One vector is turned by the same rotation once a step. Each row is the vector after some number of steps, and that number follows the row.
The counts run from 0 to 101.
-4.02 5.49 -2.92 0.21 3.19 3.02 1.40 1.74 0.21 -1.78 1.78 -1.85 -2.28 -0.41 3.04 0.06 0.25 2.89 0.07 2.11 -2.05 -0.01 2.17 4.14 1.15 -6.87 3.35 -2.73 -2.40 2.43 2.12 1.62 2.66 -1.21 -1.31 1.27 1.66 -1.79 0.56 -0.80 -1.24 -> 82
-3.26 4.82 1.01 -0.11 2.94 1.98 0.39 0.64 -2.35 -0.39 4.66 0.63 -2.46 0.51 2.35 0.48 0.72 2.44 -1.83 -0.08 0.02 1.93 2.15 5.40 0.73 -6.46 1.41 0.60 -2.01 4.32 2.51 2.35 1.05 1.07 -2.41 0.44 -1.29 -2.66 2.06 -3.22 -0.12 -> 92
-3.07 6.41 -3.24 1.05 1.89 2.47 1.93 1.59 0.27 -1.10 3.47 -2.04 0.49 -1.66 1.99 -0.71 1.27 3.55 0.73 -1.46 -1.46 -0.74 1.56 2.67 3.19 -6.83 1.35 -0.20 -1.21 3.02 5.89 0.81 2.93 -0.68 -0.49 0.86 0.45 -0.60 0.06 -0.11 -0.93 -> 76
-3.48 4.42 0.43 0.66 4.44 0.91 -1.16 -0.50 -3.24 -1.20 1.44 0.89 -3.71 0.73 2.36 1.77 -0.93 3.79 -0.81 0.62 0.30 2.18 2.29 6.32 0.15 -6.19 1.94 -0.99 -0.83 2.34 0.24 2.37 1.17 -0.83 -1.12 -1.41 -1.76 -2.35 3.75 -2.17 0.40 -> 97
-3.30 4.20 0.27 1.17 3.97 0.90 -1.70 -0.65 -3.30 -1.42 0.87 0.92 -3.50 0.63 2.22 2.09 -1.13 4.45 -0.98 0.24 0.36 1.79 2.64 6.11 -0.05 -6.37 2.25 -1.15 -0.69 2.27 0.08 2.48 1.49 -1.08 -1.10 -1.60 -1.90 -2.06 4.14 -2.09 0.41 -> 98
-1.80 5.14 -1.28 3.47 -0.69 0.86 -0.97 -1.43 -1.72 -2.43 1.03 1.00 0.09 0.72 1.94 2.50 -1.08 4.79 1.21 -0.54 -0.37 -1.11 4.08 5.16 0.88 -6.23 4.05 -0.03 -0.99 2.68 2.31 2.32 1.64 -1.43 -2.09 0.71 -2.20 -1.77 3.68 -0.41 0.78 -> 10
-4.47 4.28 0.96 0.58 2.33 1.11 -0.94 1.15 -1.66 -1.08 2.94 0.16 -2.19 -0.94 1.60 0.38 2.46 4.03 1.15 -1.82 -0.67 1.34 2.68 4.14 3.04 -7.13 1.06 2.66 -1.07 3.29 2.76 1.56 1.78 0.19 -2.43 1.09 -1.24 -3.54 3.04 -0.76 -0.14 -> 0
-3.95 4.57 -0.65 2.04 2.10 0.24 -1.10 -0.65 -2.21 -2.41 0.52 0.46 -1.87 0.58 2.40 2.07 -0.58 4.68 3.02 1.24 -0.84 -0.02 3.61 5.55 1.80 -6.00 3.15 0.19 -1.10 1.58 0.92 2.22 1.32 -1.68 -2.37 0.82 -1.19 -3.17 3.84 0.18 -0.02 -> 6
-3.40 4.84 -1.89 0.85 1.46 3.40 0.28 1.70 0.49 -1.62 1.37 -0.94 -2.33 -0.32 2.92 0.99 0.25 3.08 -1.97 0.81 -1.70 0.17 2.83 3.72 -0.12 -7.14 4.56 -2.60 -2.30 3.99 1.25 2.08 2.93 -0.50 -1.77 1.94 0.70 -1.95 1.26 -1.91 -0.55 -> 85
-4.95 3.74 -2.90 0.99 3.34 3.31 0.86 0.45 -1.04 -1.55 0.94 -0.41 -3.89 -2.43 2.86 -0.27 -1.17 3.61 -2.86 -0.26 -1.26 1.20 0.83 3.58 1.26 -7.32 1.95 -2.03 -2.54 0.71 0.75 0.97 3.48 -0.51 0.53 -1.46 0.85 -1.96 2.33 -0.18 -2.69 -> 37
-1.73 6.02 -3.42 2.65 1.17 2.11 0.87 0.75 0.26 -1.68 -0.60 -1.85 0.65 -1.60 1.55 1.16 0.66 4.86 0.54 -2.45 -0.95 -1.75 2.55 2.70 1.96 -6.98 2.96 -1.45 -0.04 2.37 4.17 1.09 4.22 -2.74 0.78 -0.45 -0.77 0.47 1.06 0.76 0.64 -> 71
-1.24 6.49 -3.40 2.26 3.89 1.53 1.07 -1.49 -2.62 -2.17 1.50 -0.84 -0.16 0.84 2.34 1.17 -2.60 3.52 -0.33 0.68 -0.14 -0.56 1.92 5.85 0.24 -5.18 2.15 -3.30 -0.62 1.20 3.94 1.59 1.66 -2.45 -0.07 -2.52 -1.34 0.74 1.05 -1.03 0.22 -> 21
-1.47 6.99 -2.36 1.95 3.18 0.63 1.49 -1.98 -3.18 -2.01 3.45 -0.28 0.62 1.25 2.23 0.80 -2.32 3.12 1.16 0.66 0.07 -0.69 2.06 6.33 1.29 -4.83 1.03 -1.37 -1.05 1.71 4.87 1.82 0.68 -1.47 -1.15 -1.84 -1.62 -0.42 1.22 -1.03 0.47 -> 18
-4.96 3.51 -2.76 1.31 2.40 3.33 0.62 0.38 -1.01 -1.73 0.64 -0.20 -3.89 -2.36 3.02 0.01 -1.21 3.76 -3.33 -0.68 -1.08 0.89 1.34 3.45 0.92 -7.51 2.39 -1.80 -2.65 1.10 0.24 1.25 3.41 -0.25 0.39 -1.07 0.68 -1.92 2.78 -0.14 -2.44 -> 38
-2.18 4.68 -0.15 2.81 0.37 0.79 2.05 -2.05 -1.72 -1.57 -0.77 1.56 -1.44 -0.03 1.59 2.87 0.43 3.84 -0.56 -3.25 0.47 -1.32 2.30 5.66 0.72 -6.55 3.15 1.66 -1.31 2.81 0.31 2.98 2.19 -1.78 -0.24 -1.06 -4.03 -1.91 2.92 0.47 2.08 -> 56
-1.95 6.29 -3.49 2.29 0.75 2.38 1.03 0.91 0.46 -1.42 1.18 -1.94 1.15 -1.80 1.56 0.26 1.20 4.45 0.34 -2.87 -0.92 -1.71 2.12 2.40 2.51 -7.17 2.60 -0.76 -0.50 2.97 5.23 1.03 3.87 -1.57 0.13 0.27 -0.57 0.10 0.69 0.32 0.06 -> 73
-3.03 4.76 -1.05 2.99 0.37 0.59 -1.33 -1.00 -1.89 -2.66 0.35 0.63 -1.20 0.71 2.33 2.60 -0.82 4.88 2.15 0.41 -0.52 -0.73 3.80 5.21 1.06 -6.14 4.03 -0.22 -0.80 1.95 1.07 2.35 1.43 -1.68 -2.28 0.73 -1.55 -2.51 3.98 0.03 0.35 -> 8
-3.67 4.30 -0.28 2.02 1.74 0.55 2.57 -2.09 -1.99 -1.62 -0.97 1.67 -3.33 -0.04 2.27 2.73 -0.53 3.29 -0.12 -0.88 0.19 -0.72 2.27 6.39 0.65 -6.38 3.09 0.87 -2.14 1.76 -1.31 2.87 1.66 -1.94 -0.55 -0.98 -2.93 -3.01 3.19 0.72 0.96 -> 53
-3.96 6.06 -3.25 0.14 3.55 2.45 2.28 1.71 -0.05 -1.19 3.14 -2.19 -0.90 -0.95 2.72 -0.83 0.68 2.87 1.12 0.97 -1.87 -0.07 1.70 3.62 2.61 -6.61 1.65 -1.19 -1.83 2.38 4.30 1.10 2.36 -0.78 -1.07 1.01 1.33 -1.40 -0.09 -0.27 -1.20 -> 79
-1.57 5.36 -1.17 3.59 -1.10 0.83 -0.87 -1.60 -2.01 -2.24 1.71 1.20 0.84 0.68 1.98 2.48 -1.13 4.43 0.83 -1.04 -0.09 -1.14 3.92 5.09 0.94 -6.02 3.73 0.27 -0.87 3.04 3.18 2.47 1.42 -1.05 -2.33 0.74 -2.51 -1.45 3.43 -0.89 0.87 -> 11
-4.10 6.04 -3.12 0.11 3.68 2.48 2.11 1.70 0.09 -1.56 2.53 -2.10 -1.57 -0.84 2.93 -0.67 0.52 2.84 0.85 1.61 -1.82 0.14 1.82 3.80 2.18 -6.57 2.04 -1.81 -2.03 2.28 3.78 1.14 2.54 -1.02 -1.25 1.11 1.63 -1.43 0.09 -0.33 -1.43 -> 80
-2.16 6.41 -0.68 1.53 3.35 -0.18 3.12 -1.37 -2.50 -1.15 1.36 0.06 0.02 -0.23 1.16 1.22 1.16 3.55 1.99 -2.99 0.39 -1.04 1.48 5.56 2.66 -5.91 0.01 2.17 -0.23 2.14 4.08 1.82 1.77 -2.14 0.07 -1.99 -3.39 -1.04 1.35 0.78 1.92 -> 62
-2.23 6.42 -3.15 2.20 3.57 0.94 1.36 -0.24 -0.91 -1.99 -1.32 -1.78 -0.14 -0.88 1.58 1.27 0.38 4.94 1.89 -1.37 -0.42 -1.36 2.09 4.00 1.88 -6.30 2.23 -1.72 0.16 0.80 3.26 1.20 3.58 -3.86 1.22 -1.77 -1.42 0.12 1.09 1.43 1.05 -> 68
-2.21 6.59 -1.24 1.60 4.04 -0.17 3.15 -1.26 -2.61 -1.09 1.08 -0.33 -0.10 -0.20 1.44 1.13 0.92 3.63 2.46 -2.42 0.35 -1.00 1.27 5.66 2.86 -5.79 -0.26 1.55 -0.17 1.64 3.93 1.62 1.78 -2.52 0.36 -2.37 -2.99 -1.03 1.11 0.88 1.75 -> 63
-4.53 2.90 -1.29 1.85 -0.36 3.28 1.19 -0.08 -0.56 -1.36 1.87 1.30 -3.31 -2.49 2.74 0.24 -0.12 3.23 -3.63 -2.81 -0.79 0.47 1.42 3.21 1.40 -7.77 2.72 1.17 -2.90 2.73 0.43 1.65 3.13 0.98 -0.67 0.24 -0.61 -2.81 3.14 -0.40 -1.93 -> 42
-2.53 6.53 -3.08 2.04 4.13 0.42 1.81 -0.25 -1.30 -1.85 -1.07 -1.70 -0.42 -0.57 1.50 1.41 0.33 4.71 2.35 -1.16 -0.42 -1.13 1.86 4.59 2.10 -6.09 1.77 -1.12 0.11 0.86 3.35 1.30 3.00 -3.83 1.21 -2.07 -1.57 -0.23 1.09 1.40 0.97 -> 67
-4.95 3.99 0.15 0.81 2.37 1.06 3.64 -1.40 -2.16 -1.08 2.67 2.02 -3.49 -0.88 2.78 0.62 0.00 2.42 -0.32 -0.76 -0.42 0.62 1.22 5.78 2.13 -6.59 0.74 2.69 -2.89 1.78 0.15 2.50 0.85 0.42 -1.32 -0.53 -1.73 -3.90 2.84 0.14 -0.82 -> 48
-1.83 6.02 -3.52 2.49 0.86 2.33 0.71 0.79 0.30 -1.72 0.48 -1.84 0.81 -1.68 1.55 0.62 0.96 4.75 0.16 -2.79 -0.91 -1.58 2.15 2.31 2.15 -7.11 2.74 -1.09 -0.21 2.72 4.66 1.00 4.03 -2.08 0.53 0.17 -0.72 0.24 0.84 0.62 0.25 -> 72
-4.76 4.43 -3.04 0.32 4.48 3.19 1.26 0.57 -1.58 -1.44 2.07 -0.89 -3.39 -2.29 3.03 -1.09 -1.24 3.15 -2.55 -0.13 -1.05 1.49 0.58 3.77 1.72 -6.84 0.56 -1.84 -2.22 0.50 2.15 0.83 2.95 -0.32 0.73 -2.07 1.05 -1.61 1.89 -0.38 -2.79 -> 35
-4.47 4.28 -0.15 1.41 2.69 0.48 3.06 -1.84 -2.10 -1.45 0.19 1.84 -3.75 -0.04 2.83 2.07 -0.60 2.78 0.29 0.02 -0.07 -0.05 1.62 6.50 1.20 -6.17 2.17 1.30 -2.52 1.25 -1.12 2.71 1.21 -1.29 -0.97 -0.97 -2.29 -3.62 2.89 0.72 0.20 -> 51
-1.85 5.33 0.12 2.89 0.47 0.50 2.50 -1.80 -1.83 -1.30 0.35 1.37 -0.44 -0.23 1.18 2.36 0.80 3.60 -0.22 -4.03 0.86 -1.62 2.09 5.22 1.44 -6.58 2.11 2.36 -0.73 3.16 2.05 2.56 2.20 -1.63 -0.23 -1.24 -4.27 -1.40 2.43 0.32 2.34 -> 58
-3.51 5.14 -2.94 0.36 4.25 3.18 1.40 0.56 -2.03 -1.05 3.93 -0.95 -1.74 -2.04 2.40 -1.58 -0.75 2.84 -2.78 -1.58 -0.66 1.17 0.30 3.58 2.05 -6.67 -0.40 -1.13 -1.78 1.60 4.59 0.75 2.75 0.04 0.58 -2.28 0.40 -0.47 1.12 -1.11 -2.31 -> 32
-1.17 5.87 -1.14 3.34 -0.61 0.80 0.03 -1.89 -2.31 -1.93 3.27 0.92 1.54 0.89 2.06 1.92 -1.06 3.94 0.74 -1.33 0.07 -1.09 3.32 5.37 1.16 -5.74 2.62 0.80 -0.90 3.29 4.61 2.26 1.02 -0.59 -2.25 0.40 -2.68 -1.04 2.76 -1.05 0.95 -> 13
